[[-5.32  6.29 -5.27  6.97  2.35]
 [ 6.81 -6.36 -6.55  6.82  5.50]
 [ 6.30 -6.48 -6.70 -6.09 -6.60]
 [ 6.12 -6.80 -6.52  6.76 -6.38]
 [-6.61  6.72  7.13  6.78 -0.35]
 [-6.45  6.28  0.47  6.24  6.64]
 [ 6.01 -6.56  2.14 -6.96 -5.63]
 [-6.42  6.43  7.05  6.69  6.91]
 [ 6.10 -6.14  7.12 -6.79  6.07]
 [-3.03  3.18  6.70 -6.69 -1.94]]
:
[[-6.61  6.72  7.13  6.78 -0.35]
 [ 6.10 -6.14  7.12 -6.79  6.07]
 [-6.42  6.43  7.05  6.69  6.91]
 [-3.03  3.18  6.70 -6.69 -1.94]
 [ 6.01 -6.56  2.14 -6.96 -5.63]
 [-6.45  6.28  0.47  6.24  6.64]
 [-5.32  6.29 -5.27  6.97  2.35]
 [ 6.12 -6.80 -6.52  6.76 -6.38]
 [ 6.81 -6.36 -6.55  6.82  5.50]
 [ 6.30 -6.48 -6.70 -6.09 -6.60]]

[[-3.99 -3.80 -4.00 -3.13 -1.08 -2.45  0.38 -3.02  3.88  1.46]
 [ 4.69  4.82  4.58  1.91 -0.77  1.02  1.08  3.67 -4.93  1.29]
 [-4.44 -4.40 -4.49 -3.47 -1.34 -2.85  0.58 -3.36  4.46  1.67]
 [-6.93 -6.42 -6.56 -3.16  2.57  0.33 -2.87 -6.04  6.70 -2.12]
 [-0.58 -0.68 -0.67  2.17  4.31  3.84 -5.55 -1.73  0.73 -3.70]
 [ 7.24  6.95  6.98  5.60  2.96  5.47 -2.32  4.27 -7.06 -2.06]]
:
[[ 7.24  6.95  6.98  5.60  2.96  5.47 -2.32  4.27 -7.06 -2.06]
 [ 4.69  4.82  4.58  1.91 -0.77  1.02  1.08  3.67 -4.93  1.29]
 [-0.58 -0.68 -0.67  2.17  4.31  3.84 -5.55 -1.73  0.73 -3.70]
 [-3.99 -3.80 -4.00 -3.13 -1.08 -2.45  0.38 -3.02  3.88  1.46]
 [-4.44 -4.40 -4.49 -3.47 -1.34 -2.85  0.58 -3.36  4.46  1.67]
 [-6.93 -6.42 -6.56 -3.16  2.57  0.33 -2.87 -6.04  6.70 -2.12]]

[[ 8.62  8.43  5.01  0.31  2.22  1.46  2.47 -7.29  0.52]
 [ 5.20  5.22  6.15  3.20  4.76 -2.45 -0.71 -3.85 -2.20]
 [-1.42 -1.18  2.86  7.47  5.91 -8.05 -7.03  3.01 -7.81]]
:
[[ 5.20  5.22  6.15  3.20  4.76 -2.45 -0.71 -3.85 -2.20]
 [ 8.62  8.43  5.01  0.31  2.22  1.46  2.47 -7.29  0.52]
 [-1.42 -1.18  2.86  7.47  5.91 -8.05 -7.03  3.01 -7.81]]

[[-1.60 -1.50 -1.54 -5.69 -2.40]
 [ 1.89  0.53  6.64  4.56  1.54]
 [-2.16 -2.55 -0.40 -1.17 -5.50]
 [-3.57 -2.74  1.20 -3.35  1.65]]
:
[[ 1.89  0.53  6.64  4.56  1.54]
 [-3.57 -2.74  1.20 -3.35  1.65]
 [-2.16 -2.55 -0.40 -1.17 -5.50]
 [-1.60 -1.50 -1.54 -5.69 -2.40]]

[[ 7.88  8.21 -7.70  5.36 -8.11 -8.23 -7.95]
 [-7.25 -7.95  7.84 -7.26  7.45  8.28  8.06]
 [-6.03  8.10  8.06  7.63 -8.02  6.77 -7.83]
 [-7.72 -8.18  8.28 -5.83  8.12  8.05  8.12]
 [-8.00 -8.30  7.94  6.71 -7.88  7.95 -8.10]
 [-7.80 -3.15  7.68  7.75 -8.26  7.89 -8.42]
 [ 8.14  7.97 -8.36 -7.26  7.91 -8.04  7.41]
 [-8.11 -7.81  8.38  6.85 -3.75  7.93  7.83]
 [ 8.14  1.54 -7.77 -8.39  8.20 -8.10  7.79]
 [-5.61  8.06  7.16  8.21 -8.58  6.87 -7.85]
 [-6.16  7.95  4.43  8.49 -8.00  7.47 -7.25]]
:
[[-8.11 -7.81  8.38  6.85 -3.75  7.93  7.83]
 [-7.72 -8.18  8.28 -5.83  8.12  8.05  8.12]
 [-6.03  8.10  8.06  7.63 -8.02  6.77 -7.83]
 [-8.00 -8.30  7.94  6.71 -7.88  7.95 -8.10]
 [-7.25 -7.95  7.84 -7.26  7.45  8.28  8.06]
 [-7.80 -3.15  7.68  7.75 -8.26  7.89 -8.42]
 [-5.61  8.06  7.16  8.21 -8.58  6.87 -7.85]
 [-6.16  7.95  4.43  8.49 -8.00  7.47 -7.25]
 [ 7.88  8.21 -7.70  5.36 -8.11 -8.23 -7.95]
 [ 8.14  1.54 -7.77 -8.39  8.20 -8.10  7.79]
 [ 8.14  7.97 -8.36 -7.26  7.91 -8.04  7.41]]

[[ 3.09  0.84 -6.46  5.86]
 [ 1.76  8.50 -1.57  2.87]
 [-1.57  7.27  4.12 -3.68]
 [-3.20  4.70 -7.31 -0.14]]
:
[[-1.57  7.27  4.12 -3.68]
 [ 1.76  8.50 -1.57  2.87]
 [ 3.09  0.84 -6.46  5.86]
 [-3.20  4.70 -7.31 -0.14]]
